In the rows, zero is written as 128.
The same turns and mirrors carry the whole set onto itself and the rows of a family onto each other. Which other rows belong to the same family as each row named below? List them in the order they appear above.
These 32 rows form 4 families of 8 rows each.
lof: [115 128 133 109 109 161 141 135 138  75 141 161 110 145 112 113 108 122
  85 154  82 109 122 158 107 146 128 133 110 123 116  89 122 140 102 145]
som: [112 125 134 124 104 133 128 130 147 130 109 104  91 138 125 138  99  85
  93 156 140 139 120 111 131 142 117 106  91 108 116 119 121 102  63 130]
Neri: [139 171 145 127 107 113 144 144 115 138 149 116 141 125 110 135 148 140
 153 120 137  83  98 143 146 106 157  93 133 127 150 177 133 135 157 113]
Gil: [143 117 145 127 137 149 153 147 158 129 124 102 116 130 150 134 127 172
 148 160 172 107 124 123 136 140 124 124 111 148 148 166 137 128 192 131]
fof: [142 121 142 129 125 141 155 143 143 121  97 102 123 137 140 131 134 146
 155 143 176 110 113 153 133 145 142 109 125 155 162 166 144 102 176 171]
nok: [133 128 117 130 134 124 121 122 149 125  99 145  97 121 116 129 110 120
 124  96 138 149 147  70 119  96 125 137 119 126 104  94  99 123  96 111]
Zem: [125 116 123 112 106  90 108 111  96 146 138 158 167 155 121 127 143 126
 140 122 117 135 121 147 110  99  94 119 131 149 160 152  98 124 137 112]
fos: [113 134 146 117 103 122 153 119 127 136 121  93 106 131 142 140 112 107
  91 138 107 127 123  97 142 163 111 137 105 102 118 123 120  99  61 158]
kogi: [102 135 133 107 110 170 179  99 145  86 148 149 130 135 133 107 110 146
  96 135 120 115 118 131 132 170 128 129 113 102 125 122 120 114  96 178]
Podu: [136 123 158 139 138 156 141 119 154 134 112 111 106 131 149 128 142 145
 142 144 176 108 116 144  96 127 138 124 141 159 174 141 160  95 172 131]
Tos: [148 120 146 120 150 105 119 125 106 116 115 129 137 157 163 131 160 167
 131 168 135 140 124 140 125 131  71 144 111 145 135 118 124 133 165  91]
gipe: [110 115 119 123 118 123 140 158 156 119 111  99  96 137 134 135 112 107
  92 161 106 138 137 122 120 164 118 138  85 122 108  97 149 138  82 130]
bezok: [131 148 153 124  98  82 131 106 112 138 126 117 132 137 117 130 125 105
 147 142 139 107 110 144 133 107 166  84 137 145 148 187 128 113 134 135]
Tel: [107 156 136 120 129 182 127 140 125  89 146 150 115 143 124  97 133 139
  84 147 106  99 140 161 134 168 150 135 120 115 123 111 128 132 104 158]
pugod: [131 109 118 144 118 127 133 136 185 114 110 129  81 112  99 147  98 125
 142 111 124 147 140  92 126 126 142 147 106 135  89 102 132 125 115 139]
suto: [143 115 142 110 144 131 116 128 132 145 134 120 152 168 147 140 168 129
 109 141 155 145 131 148 103 133  86 144 128 126 157 128 157 120 182  95]
gaget: [118 156 136 117 121 184 147 116 148  86 143 129 109 142 124 108 116 110
  80 158 123 114 109 147 130 162 145 119  92 110 123  97 113 109 119 166]
Ragig: [143 119 126 115 124 125 138 126 138 124  90 151 106 117 106 140 101 129
 147  96 129 141 136  78 129 131 102 148 123  93 108 110 108 105  83 150]
barod: [154 119 123 124 145 119 133 139 111 129 111 107 152 163 159 121 177 156
 116 121 138 137 125 151 120 133  82 149 130 152 154 127 129 121 178 134]
Vud: [121 121 131 116 132 108 113 143 111 129 109  94 139 161 158 153 174 158
 128 147 147 136  88 141 145 136  79 136 129 150 142 133 133 125 149  97]
nofaf: [120 145 179 127 109 112 149 123 126 154 117 132 133 142 128 156 137 100
 140 137 139 111 120 133 123 106 179  90 128 139 173 166 150 111 148 108]
zonun: [147 137 144 132 135 152 139 146 142  92 140 167 116 143  82 127 133 153
 114  81 126 125 172 131 145 108 133 141 125  85  95 119 120 139 126 131]
Narus: [130 127 152 120 102 112 104 124  89 139 136 183 146 138 125 144 138 122
 140 155  97 124 103 134 134 122 101  98 119 141 153 159 102 132 137  90]
zol: [ 82 123 134 146 119 128 137 140 148 121 108 111 103 144 123 134 128 117
 110 173 125 138 137 136 144 168 125 132  84 114 127 123 134 112  56 144]
Gelu: [110 146 126 124 103 119 106 123  96 128 146 154 156 140 118 133 163 137
 151 145 113 112  71 164 128 128  99 108 127 141 164 141 112 120 134 105]
tolem: [131 126 140 123 134 129 143 149 144 127 113  92 116 133 128 144 139 177
 177 131 179  99  98 129 135 106 123 131 133 153 149 156 127 114 169 128]
Vuv: [148 155 128  97 134 139 160 117 132  91 126 155 132 130 130 110 125 150
 102  81 132 134 152 101 144 147 141 133 138  87  90 110 135 140 124 143]
vas: [122 135 152 107 124 106 103  93 108 146 138 167 154 152 115 144 143 110
 154 145 117 134 114 147  94 108 124 135 122 138 166 123 114 108 156  97]
sep: [143 148 128 114 135 167 164 134 152  87 133 158 130 141 116 116 137 136
  90  83 129 140 155 116 141 116 146 125 100 101 105  87 111 138 150 129]
samut: [145 134 147 119 107 142 147 137 154  84 144 156 103 131  96 139 113 121
  92  89  98 127 147 124 136 116 161 122 125 112  83 111 135 152 135 128]
Pifi: [115 122 132 139 131 117  98 133 149 137 112 118  87 125 101 151 112 127
 139 109 130 146 158  86 148 121 139 164 116 127  93 120 110 114  93 130]
tifeg: [150 160 174 156 107 112 145 113 124 137 145 122 111 105 124 130 126 128
 150 148 129  87 110 136 138 116 157  83 118 138 148 181 131 118 150 120]

Same family as fof: som, nok, Zem, bezok, gaget, barod, sep
Same family as kogi: fos, Podu, suto, Ragig, nofaf, Vuv, vas

The same turns and mirrors carry the whole set onto itself and the rows of a family onto each other. Which other rows belong to the same family as each row named below? List them in the order they appear above.
These 36 rows form 9 families of 4 rows each.
migi: [133 102 163 144 124  93 112 145 143 168 148]
zako: [169 105 156 175 115 109 134 153 118 159 140]
bam: [ 93 141 144 140 109 133  99 160 150 141 129]
latob: [ 92 115 120 127  72 133 156 156 127 147 151]
vez: [140 116 147 158 116  76 113 157 128 161 127]
medi: [123 107 109 112 116 169 143 122 127 102 122]
nen: [ 92 113 117 133  79 139 108 145 123 156 119]
Biram: [174  90 143 165 106 107 103 129 125 109 142]
Mig: [ 95 109 132 140 114 143 110 138 159 164 115]
Meli: [ 88 134 102 130  90 159 118 147 138 126 145]
fosi: [189 116 122 143 130 123 142 139 142 110 124]
feba: [106 108 126 126 103  95 109 148 150 169 128]
pob: [180  98 140 165 118 121 151 138  95 123 145]
keku: [179  95 146 164 101 113  97 145 132 120 143]
tukat: [125 123 125 102  96 140 136 145  89  99 145]
toveg: [179 121 135 175 129 123 130 154 137 122 163]
pog: [175 102 124 142 138 145 165 134 124 106 135]
vili: [169 113 137 161 133 102 126 138 161 146 115]
guf: [ 83 120 145 124 112 146 132 124 149 152 130]
vizo: [ 89 122 151 134 103 102 108 148 123 163 135]
bika: [139 107  99  92 101 134 139 141 115  98 140]
Dovon: [145 138 143 166 127 101 132 173 152 149 137]
zuti: [ 90 108 115 127  77 125 161 142 123 134 150]
Meni: [165 114 136 185 137 103 134 136 134 120 157]
Pumen: [149 106 146 166 138 121 135 145 158 170 128]
rete: [173  86 119 164 144 130 143 143 107 126 148]
fivov: [ 88 102 107 134 107 156 110 151 128 161 132]
mudi: [ 96  96  91 126 111 162 127 134 108 125 136]
dov: [166  95 135 177 137 122 125 160 126 160 147]
Duza: [169 101 135 112 119 131 144 137 105  99 164]
guk: [100 108 101 122  83 148 126 128 101 117 121]
mumub: [175 117 120 126 112 112 141 153  96  96 140]
giva: [156 127 121 150 136 109 163 142 117  90 141]
vib: [ 99 128 121 124 117 143 126 129 115  80 135]
raka: [ 76 123 103 139 102 140 124 128 137 123 140]
per: [107 121 129 107 108 169 146 127 132 118 137]

Same family as Pumen: medi, Mig, pog
Same family as Meli: toveg, Meni, raka
Same family as mumub: vez, tukat, vizo
Same family as Dovon: bam, giva, vib
Same family as Duza: migi, feba, bika
Same family as dov: rete, fivov, mudi
Same family as zuti: latob, Biram, keku

